(in the rows, 128 means zero)
The rows below fall into families. The same turns and mirrors carry the whole set onto itself and the rows of a family onto each other. For each named row, which other rows are in its family? Write them in the order they are listed.
These 28 rows form 7 families of 4 rows each.
Binev: [147 151 113 122 140 162 131 150]
nodi: [149 135  98 110 114 133 174 118]
bula: [143 139 110  99 102 129 171 111]
lipuv: [130 147 120 129 145 169 126 143]
zise: [144 146 117 110 106 141 175 106]
zev: [ 97 100 138 117 136 133 163 129]
Nopu: [123 133 163  89 119 126 139 155]
tum: [146 146 149 108 111 123 119 154]
masuf: [108 102 131 140 136 132 148 109]
Nabob: [113 102 114 141 127 125 157 114]
Dere: [142 142 162  99 110 119 125 138]
loto: [139 131 105  87 104 128 168 117]
febe: [106  93 137 116 134 128 139 107]
vap: [112  92 140 122 140 129 154 111]
linu: [137 136 163  91 113 122 130 149]
zofe: [138 130 127 118 140 164 114 155]
voguf: [103  96 131 130 139 135 155 120]
gif: [139 129 168  93 124 125 126 141]
gekem: [130 124 161  90 119 124 114 133]
puva: [115  91 138 128 135 120 160 123]
Zeg: [128 155 106 116 137 158 117 134]
kon: [136 156 127 129 138 171 135 135]
zutif: [125 138 114 117 146 168 122 149]
Burak: [143 111 109  99 103 126 169 114]
pevi: [133 143  95  99 109 130 154 106]
Nimob: [138 144  99 102 113 126 170 112]
galus: [132 158 112 121 146 159 127 144]
rud: [139 126 164 103 125 120 128 154]

The rest of the family of lipuv: bula, linu, voguf
The rest of the family of galus: vap, gif, Nimob
The rest of the family of zutif: masuf, Dere, loto
The rest of the family of Nopu: zise, zev, kon
The rest of the family of Binev: nodi, puva, rud

The rows below fall into families. The same turns and mirrors carry the whole set onto itself and the rows of a family onto each other. For each named row, which other rows are in its family? Write them in the order they are listed.
These 32 rows form 4 families of 8 rows each.
fivud: [106 101 138 121 137 108 152 105 116 109 153 103 138 134 151 151 113 178
 116 152 100]
buki: [ 95  89  92 110 140 124 166 100 136 104 138 113 117 153 131 132 146 197
 147 154 117]
Vabe: [138 115  96 131 127 146 123 122 112  78 149 117 129 127 115 146 170 144
 165 110  85]
Lav: [128 109  93 130 106 158 144 108 123  87 129 127 134 136  87 113 168 161
 154 103 102]
buvok: [ 88  90 138  94 130 157 109 149 127 129 136 102 136 139 118 101 133 174
 109 172  99]
roduz: [134 109 115 131 126 143 156 125 141  81 120 133 143 129 134 152 159 129
 131 108 128]
fidob: [ 92  93 102 119 117 165 133 142 135 105 127 113  88 162 118 113 141 170
 150 177  90]
gol: [ 83  91 102  99 134 144 122 125 150 119 126 105 100 161 100 113 142 165
 153 167  98]
tus: [102 107 141 104 113 173 115 147 112 123 135  88 118 156 124 106 140 188
 112 167 108]
bado: [ 87  97 123 126 131 144 112 145 157 107 138  79 114 173 121 136 128 148
 136 171  93]
Pel: [118 118 107 144 101 131 124 119 128  89 123 100 115 136  86 129 155 126
 160 110 105]
lapu: [ 99 110 158 113 133 139 116 143 129 128 144  89 135 150 133 145 116 166
  99 162 106]
bal: [102 117 114 136 141 152 123 184  97 114 136 107 152 113 106 168 158 152
 123 124 104]
por: [102 104  91 139 105 162 116 151 121 110 135  96 153 132  64 104 161 160
 141 118 108]
tal: [123 121 107 119 133 158 159 131  98 104 133 113 137 102 140 161 159 135
 125 108 112]
virar: [ 93 107 111 137 120 164 146 174 106 120 120 122 163 114  83 131 152 166
 107 122 118]
lokub: [109 108 121 156  99 144 101 167 122 105 138  96 144 116  86 118 141 129
 125 129 106]
Dorid: [111 109 130 160 112 142 148 170 107  93 131 111 162 112 121 147 146 154
  99 123 127]
suraz: [107 105 111 141 120 122  99 158 129 121 142  93 163 116  81 130 144 134
 133 119 123]
Logi: [104  89 131 107 140 135 150 128 116 115 150 121 150 131 144 125 135 210
 103 160 117]
Giv: [ 99  91 109 120 124 154 120 157 128 119 117  98 137 191 115 120 126 168
 158 172 100]
Tize: [116  94 123 111 128 121 159 115  90 122 128 127 153 150 143 128 111 187
 142 154 100]
mipok: [112 106 134 102 123 155 129 147 110 156 125 105 147 160 129 127 109 174
 118 159 124]
gegu: [103 106 132 116 123 129 146 126  89 126 150 111 129 132 127 128 130 220
 117 157 112]
Latek: [ 89  90  85 125 122 130 173 111 112 113 140 110 102 133 132 125 130 190
 147 164 105]
topal: [ 99  98 119 143 134 127 147 169 117 101 120 122 171 105 119 151 144 131
 113 126 121]
Fulor: [132 113 115 129 118 127 109 118 138  83 129  98 145 149  96 131 167 134
 158 105 115]
Fuzef: [126 122 115 150 113 131 169 121 120  84 121 120 128 130 120 161 157 151
 132 104 131]
vad: [114 111  84 139 122 159 103 156 119 108 157  71 142 125 100 134 165 140
 148 120 109]
gofo: [101  90  97 136 131 117 146 106 152  97 155 101 111 153 138 143 120 160
 150 160  95]
sini: [115 112 110 123 118 164 180 126 105  98 112 139 147 116 112 135 159 161
 118 106 117]
podof: [119  83  78 126 117 140 151 114 134 121 140 115 128 164 137 116 113 169
 165 161 110]

The rest of the family of tal: Vabe, bal, Giv, Tize, mipok, vad, podof
The rest of the family of lapu: fivud, Lav, bado, por, virar, gofo, sini
The rest of the family of Dorid: buki, buvok, gol, Pel, lokub, Logi, Fuzef

The rows below fall into families. The same turns and mirrors carry the whole set onto itself and the rows of a family onto each other. For each named row, which other rows are in its family? Write them in the order they are listed.
These 32 rows form 4 families of 8 rows each.
sim: [148 127 158 161 143 122 121 119 123 156 121 127]
gofog: [127 129 110 119 118 159 161 143 141 100 149 112]
vumul: [140 141 112 128 124 159 150 145 154 113 155 106]
Fesu: [115 134 119 114  98 138 156 123 111  95 134 112]
Vov: [130 137 143 121 112 150 156 119 105 105 151 115]
Nim: [ 99 127 107  97 115 149 155 132 123 120 137 108]
Ruv: [122 136 136 115 122 159 161 128 111 113 158 116]
Nog: [143 113 152 154 157 122 112 121 126 149 110 141]
Zosu: [101 132  96  99 112 135 141 136 121 133 125 101]
zan: [148 121 139 144 153 137 103 134 122 152 104 151]
kire: [125 129 111 114 151 116  90 127 149 147 106 124]
tomi: [116 146 134 109 109 165 152 125 105 120 139 124]
ges: [147 117 135 161 138 133 111 131 153 139  93 142]
Ropub: [155 113 140 148 160 140 108 141 148 137 107 133]
pemu: [149 114 129 147 156 127 102 137 155 128  98 137]
noz: [121 120 103 108 125 160 154 145 146 114 146 107]
Nume: [113 145 121 119  90 126 144 119 108 109 121 106]
Bot: [138 126 127 140 133 110  93 105 148 126 102 150]
tideb: [125 108 118 124 143 101  94 112 141 137 102 134]
Muvik: [121 134 133 115 101 138 152 116  98 102 140 114]
viba: [122 127  97 123 102 158 162 145 135 113 133 119]
dob: [156 128 115 139 155 133  99 152 155 132 108 127]
deso: [104 132 108 106 114 157 157 125 140 132 150 119]
pumiz: [107 121 100  99 118 152 151 139 142 118 134 104]
mokuv: [137 112 137 153 136 100 106 108 135 127 100 139]
vofu: [142 146 137 129 127 153 151 131 112 123 167 115]
tuvod: [125 112 122 126 159 112  95 121 143 145 103 138]
tusab: [130 144 115 118  98 145 148 122 114  95 147 132]
Dugam: [127 110 130 135 133  96 101 101 134 133 102 134]
tapon: [127 111 118 137 146 111 103 111 139 157 115 150]
Nodu: [157 112 151 157 155 135 116 133 132 140 111 135]
sodin: [139 122 133 157 121  92 114 105 123 136 109 129]

The rest of the family of sodin: sim, vumul, Zosu, kire, Nume, dob, vofu
The rest of the family of Ropub: Vov, noz, tideb, Muvik, pumiz, Dugam, Nodu

The rows below fall into families. The same turns and mirrors carry the whole set onto itself and the rows of a family onto each other. For each named row, which other rows are in its family? Write them in the order they are listed.
These 21 rows form 7 families of 3 rows each.
Bim: [ 76 132 126 112  78 106 140 128 117]
dip: [ 82 133 115 115  82  95 131 117 133]
Kom: [ 72 106 117 108 143 151 158  79 131]
detu: [ 65 103 101 117 108 141 173  77 143]
dem: [ 81 102 107 108  87  95 155 117 112]
Zamum: [ 74 114 119  97 117 146 159  69 138]
gusi: [ 71 110 121 133  74 100 143 122 125]
foteb: [ 91 118 143 152 126 157 122 117 128]
fov: [ 99 112 134 146 126 140 125 137 111]
fekul: [ 99  99 127 163 115 157 136 112 132]
tave: [ 68 102 110 106 137 133 149  71 145]
ner: [ 89 101 123 158 125 139 135 137 117]
Veli: [ 92 115 111 103  86  94 137 122 119]
lubis: [ 94 117 121 150 135 148 126 136 128]
vod: [ 71  89 110 120 137 142 160  74 133]
kozuk: [104 125 127 153 123 147 118 119 139]
riz: [ 84 102 114 105 135 145 152  73 150]
ruk: [ 71 116 118  96  92  94 147 112 113]
ziza: [ 77 124 106 107 125 141 149  69 153]
fafev: [ 81 122 113  98  86  97 148 124 129]
beva: [ 93 114 136 152 130 140 120 138 133]

The rest of the family of lubis: tave, Veli
The rest of the family of dip: kozuk, ziza
The rest of the family of Zamum: Bim, foteb
The rest of the family of detu: gusi, fekul
The rest of the family of ner: dem, vod

The rows below fall into families. The same turns and mirrors carry the whole set onto itself and the rows of a family onto each other. For each named row, which other rows are in its family? Write them in the order they are listed.
These 40 rows form 8 families of 5 rows each.
Kup: [123 109 105 123 101 144  75 152 129 127 130]
Dur: [134 149 104  90 152 186 114 153 127 125  79]
gab: [124 111 142  80 129 157  95 132 138 112  58]
Vonu: [104  94 121 108 140 127 102 161 165 149  91]
sobe: [114 146  93  91 134 169 120 139 136 117 109]
riza: [147 115 117 138 105 145  73 151 126 114 114]
tumes: [ 98  90 111 103 147 125  85 159 143 147  93]
tadi: [117  95 133  74 122 155  99 150 147 123  61]
gepag: [154 140 121 143 135 164  84 146 108 159  90]
begev: [142 118 110 123 101 160  84 177 123 118 121]
tuguk: [117 109 143  91 126 161 102 127 139 138  49]
lus: [118  90 104 118 156 138  84 176 151 151  95]
fazu: [161 131 123 127 146 169  73 153 119 157  71]
dizel: [121 141 109  91 147 185 112 181 140 123  82]
nesad: [118 159 115  91 122 181 104 164 139 116  75]
vuz: [134 102  96 104 119 144  86 149 135 118 134]
veme: [112 154 106 100 151 188  97 149 121 145  93]
Doda: [120 113 150  83 119 148 109 153 134 124  57]
keso: [140 100  96 126  99 147  95 162 128 131 122]
fid: [135 113 146 104 103 142 104 120 132 140  62]
rep: [139  99 117 126 102 139  86 136 131 123 123]
pamat: [113 100 135  98 126 151  81 143 142 130  44]
Tos: [101  86 125 121 130 130  89 167 148 149 100]
malub: [164 129 127 134 112 156  94 146 129 170  92]
dore: [ 98  99 142 118 153 130 101 156 145 150  89]
Radu: [125 100 150  91 116 150  80 160 129 118  62]
pov: [ 91 118  99 114 156 141 104 140 146 156 100]
Mizir: [120 161 119 109 145 190 115 153 131 129  86]
tino: [142 106  96 130 119 157  76 152 123 129 130]
mot: [155 140 110 138 141 158  92 135 134 169 102]
som: [119 156 127  87 151 182 101 155 129 131  76]
Kezul: [137 131 128 139 146 145  98 123 129 171  80]
bufo: [ 88  94 114 109 144 139 108 152 156 137 101]
miz: [132 102 134  84 113 174 114 140 134 116  61]
Raro: [100  94 101 126 140 139  99 171 159 131  99]
pimu: [163 127 107 141 127 171  86 136 127 161  88]
giz: [160 147 105 132 150 163  84 148 140 157  81]
pezap: [125 161 111  92 125 188 110 142 130 127  92]
fura: [169 142 122 133 131 177  98 150 125 152  89]
Kidi: [135 110 109 112  87 154 108 131 126 112 111]

The rest of the family of dore: vuz, veme, malub, miz
The rest of the family of Kezul: sobe, fid, pov, Kidi
The rest of the family of gab: Kup, Vonu, Mizir, pimu
The rest of the family of dizel: begev, lus, fazu, Radu
The rest of the family of pamat: riza, nesad, Raro, giz

The rows below fall into families. The same turns and mirrors carry the whole set onto itself and the rows of a family onto each other. For each named row, which other rows are in its family? Write them in the order they are listed.
These 32 rows form 4 families of 8 rows each.
gada: [135 122 112 112 132 128 189 162 109  87 164 132 132  92 159]
Bule: [159 130 137  99  69 101 134 127 161 121 152 128 143 129 138]
lanu: [176 124 130  99  69 120 129 135 159 124 164 133 150 127 125]
vobu: [128 126 135 122 101 104 158 108 100 102 163 117 150  85 126]
muvi: [166  89 111 111 111  92 142 163 135  86 160 140 163 147 152]
Lev: [156 106  98 118 147 136 159 142 184  99 156 127 138 125 129]
rafig: [144 122  90 133 105 116 175 112 150 131 143 140 140 127 162]
bidi: [139 138 131  87  89 143 184 146 117 131 179 128 133 109 112]
naz: [143 144 129  93  94 150 183 138 125 135 155 128 138 108 106]
mili: [147 146 129  89  95 149 173 139 132 131 150 138 136  93 109]
zuvo: [179 101 102 106 136 128 160 135 181  91 163 123 129 132 133]
Fad: [164 113 101 112 146 135 164 155 183  98 151 126 143 112 118]
Rinat: [146 108 111  80 131 107 176 150 125  75 173  99 168 113 108]
Misez: [150 116  86 135  96 117 172 114 146 132 148 154 140 126 147]
mutig: [139 125 130 114  98  91 161 106  96 111 168 100 142 105 121]
Nuz: [135 119 130 115  92  96 155 103  92 111 174 111 140 118 137]
zut: [148 117 117  87 139 116 164 147 127  78 176 101 150 121  88]
vub: [158  98  92 118 117  96 139 168 135  94 137 137 161 142 150]
ves: [177 110 130 103  77 114 123 133 155 117 157 128 150 136 114]
Fik: [167 116 130 111  71 105 129 131 165 118 155 121 142 132 119]
duvid: [152  90  90 115 122  88 139 164 129  92 163 130 158 143 152]
Tero: [148 107 124  73 132 118 159 150 115  82 175 108 164 115  98]
kizu: [149 115  96 131 105 125 158 103 140 141 151 156 136 129 132]
pep: [161  85 102 117 112  91 146 161 124  82 170 128 156 145 157]
rital: [146 139 118  90  89 153 177 145 117 126 158 134 132  91 117]
bemad: [141 109 116 112 130 126 181 168 103  77 156 132 129  99 155]
Darad: [151 111 116 123 138 140 171 176 108  85 166 120 128  97 144]
Sanu: [139 122 138 120  87 106 156 103  94 101 165 114 145 107 134]
zesok: [140 123 118 115 146 132 178 161 107  87 165 121 130  97 158]
Torat: [147 108 129  87 130 114 153 150 118  86 180 103 153 115  86]
razam: [140 113  97 135 105 110 165 105 144 142 148 137 144 123 152]
vuka: [172 105 101 104 142 130 159 151 184  95 161 133 134 112 129]

The rest of the family of Torat: gada, rafig, mili, Fad, Nuz, ves, pep
The rest of the family of mutig: lanu, muvi, Lev, zut, rital, bemad, razam
The rest of the family of bidi: Bule, vobu, zuvo, Rinat, vub, kizu, Darad

